In the rows, 128 means zero.
Each path is a new rotation, seen through one point. The rows after it are directions, each followed by how far the rotation turns it, in deg/step (0 if it stays put).
Each turn is a multiple of 5 degrees from 10 to 175, or 0.
path 1
[136 142 129 124 115 135 134 134 124 130 126 113 156 135 119 133 142 121
 114 137 116 131 137 139 135 123 134 117 141 118 134 110 128 129 127]
[139 134 122 120 122 132 130 128 128 152 134 118 131 137 109 118 139 140
 108 131 120 134 133 137 138 120 134 132 138 116 142 113 125 134 122]
[141 131 125 123 124 136 144 127 127 139 144 126 150 139 124 133 123 123
 106 133 124 132 134 135 135 117 130 120 138 113 125 112 139 141 115]
[135 137 129 117 113 133 128 145 130 133 140 112 143 139 112 122 134 126
 107 137 113 130 137 137 142 122 127 124 132 134 136 121 125 137 114]
[140 124 123 121 124 122 140 133 122 142 136 121 146 135 126 127 145 125
 114 132 110 133 135 138 141 116 134 118 137 114 140 110 128 123 126]
[136 148 130 123 117 142 136 132 128 144 129 110 142 134 113 133 133 130
 112 133 127 128 133 134 130 121 131 126 141 115 133 107 126 137 120]
[142 126 118 119 124 131 130 126 127 138 140 128 143 137 110 117 129 132
 103 134 117 140 135 137 140 118 130 126 132 116 136 119 134 142 119]
[139 128 133 122 114 137 144 139 128 141 146 115 144 141 134 132 131 125
 106 132 119 125 137 135 141 127 131 120 136 126 131 114 129 136 117]
[131 136 128 122 125 127 132 139 125 132 134 115 148 136 105 131 146 127
 115 138 115 130 132 138 141 110 130 121 134 124 141 115 125 127 115]
[149 138 119 120 112 130 136 124 123 146 131 115 142 134 123 123 137 129
 111 131 113 137 139 136 133 125 135 127 138 112 130 109 129 129 130]
[137 133 131 118 126 141 137 135 131 146 143 121 137 134 111 128 124 131
 107 131 129 127 130 132 138 114 126 122 135 113 138 113 127 143 115]
[138 128 123 122 119 134 132 132 126 126 137 124 157 140 122 124 132 122
 104 138 114 135 139 141 141 125 132 117 135 125 131 119 135 139 120]
[136 132 130 121 118 128 140 138 129 150 141 112 134 141 125 127 144 134
 112 132 114 124 134 137 144 121 132 128 136 127 140 112 122 127 116]
[141 139 122 123 124 128 137 127 122 136 133 117 151 134 111 134 136 123
 118 133 119 133 132 134 132 107 128 120 137 109 131 108 134 132 121]
[147 139 125 116 110 139 128 133 128 141 134 113 137 135 113 117 124 131
 105 132 117 136 140 136 133 128 128 128 134 119 133 117 126 140 125]
[135 118 130 119 131 133 140 135 128 140 147 129 146 136 122 126 132 129
 107 134 119 129 131 136 144 118 132 116 136 115 144 116 131 137 118]
[132 143 129 127 114 136 135 135 128 132 130 111 153 141 121 133 143 127
 111 137 117 128 137 140 137 125 134 123 141 130 130 112 129 132 116]
[143 133 118 120 123 120 136 130 126 147 140 118 132 139 111 122 141 134
 113 132 112 134 134 136 139 111 129 132 133 117 138 113 126 129 118]
Speeds:
[125 127 126 132 130 128 129 125 129 127 132 131 129 133 130 129 129 130
 124 129 129 127 127 130 130 129 130 131 129 134 124 130 132 131 120]
80
[130 133 131 129 121 133 129 129 129 129 126 123 128 129 134 129 127 127
 127 128 129 126 131 128 126 135 129 129 130 131 124 127 127 129 129]
160
path 2
[135 136 146 141 118 132 132 130 132 120 125 142 138 128 120 126 127 116
 127 117 140 139 108 140 127 136 116 128 116 131 149 121 143 129 120]
[126 131 143 141 119 129 135 117 130 113 122 156 132 129 136 127 123 123
 115 114 130 141 115 137 126 128 116 128 126 130 141 122 140 132 128]
[127 127 144 139 124 130 137 122 132 123 121 151 141 141 122 132 117 129
 121 112 149 132 113 142 123 121 112 130 122 124 138 116 134 133 132]
[134 136 139 132 114 127 137 132 137 119 118 145 137 133 120 130 118 121
 122 120 143 133 113 137 126 128 113 129 120 129 158 123 133 129 128]
[124 135 143 130 117 120 147 118 129 117 120 156 140 130 127 120 121 127
 119 118 132 138 119 133 125 131 115 124 126 135 145 119 128 136 129]
[129 128 142 140 124 119 139 125 127 123 127 147 148 143 114 128 122 128
 126 111 135 137 110 140 122 125 118 132 124 127 143 113 124 137 129]
[135 136 140 133 119 130 134 129 130 117 119 146 141 142 119 136 120 120
 123 122 124 134 108 136 129 124 111 133 121 138 153 126 127 135 124]
[127 138 149 129 124 129 143 118 124 121 122 152 143 133 123 127 126 126
 127 122 131 136 114 137 128 134 109 125 120 139 136 121 138 138 119]
[133 131 147 145 121 125 132 126 128 120 131 143 143 135 118 126 131 119
 129 112 134 145 107 142 126 134 118 132 119 129 140 116 137 132 121]
[132 132 143 142 119 135 128 122 131 114 121 151 133 136 132 135 122 119
 117 118 128 137 107 140 129 123 114 132 124 133 144 125 139 133 127]
[127 131 147 133 123 134 140 122 131 124 118 153 141 135 126 132 121 128
 122 118 147 130 116 142 126 127 109 127 119 129 134 119 142 132 126]
[132 134 142 139 114 126 137 129 135 120 125 144 138 127 120 123 123 119
 123 114 146 140 112 138 125 134 116 128 119 125 152 118 137 127 127]
[126 131 139 137 116 124 138 119 132 114 121 157 135 132 131 127 117 124
 113 115 130 137 116 134 125 124 116 130 129 130 148 121 129 133 133]
[128 128 141 132 125 124 143 123 129 124 121 150 146 144 118 133 116 129
 124 115 143 130 115 139 123 122 111 130 122 128 141 116 128 136 132]
[135 140 141 130 116 125 141 131 132 119 122 143 144 135 115 128 121 120
 125 121 135 135 111 135 128 131 113 129 120 133 159 124 129 132 125]
[126 137 145 132 120 121 144 118 124 115 123 155 141 134 126 123 125 125
 122 119 122 141 114 135 128 132 113 128 126 139 143 121 130 138 125]
[130 128 145 142 127 125 134 122 125 122 129 146 146 144 117 132 127 126
 129 113 134 138 106 142 126 127 116 133 121 129 134 115 131 138 123]
[137 136 144 136 120 136 130 128 131 118 120 145 136 137 123 135 123 117
 124 121 131 136 106 139 131 127 111 131 120 136 150 127 138 131 122]
Speeds:
[126 130 128 127 130 133 134 131 130 122 133 131 129 130 125 128 128 125
 127 130 127 125 127 130 128 130 133 129 129 125 128 129 132 132 132]
0
[129 128 131 132 130 134 123 127 126 128 130 128 126 127 130 130 132 125
 130 128 126 130 124 131 130 130 127 128 126 130 122 129 135 128 123]
40
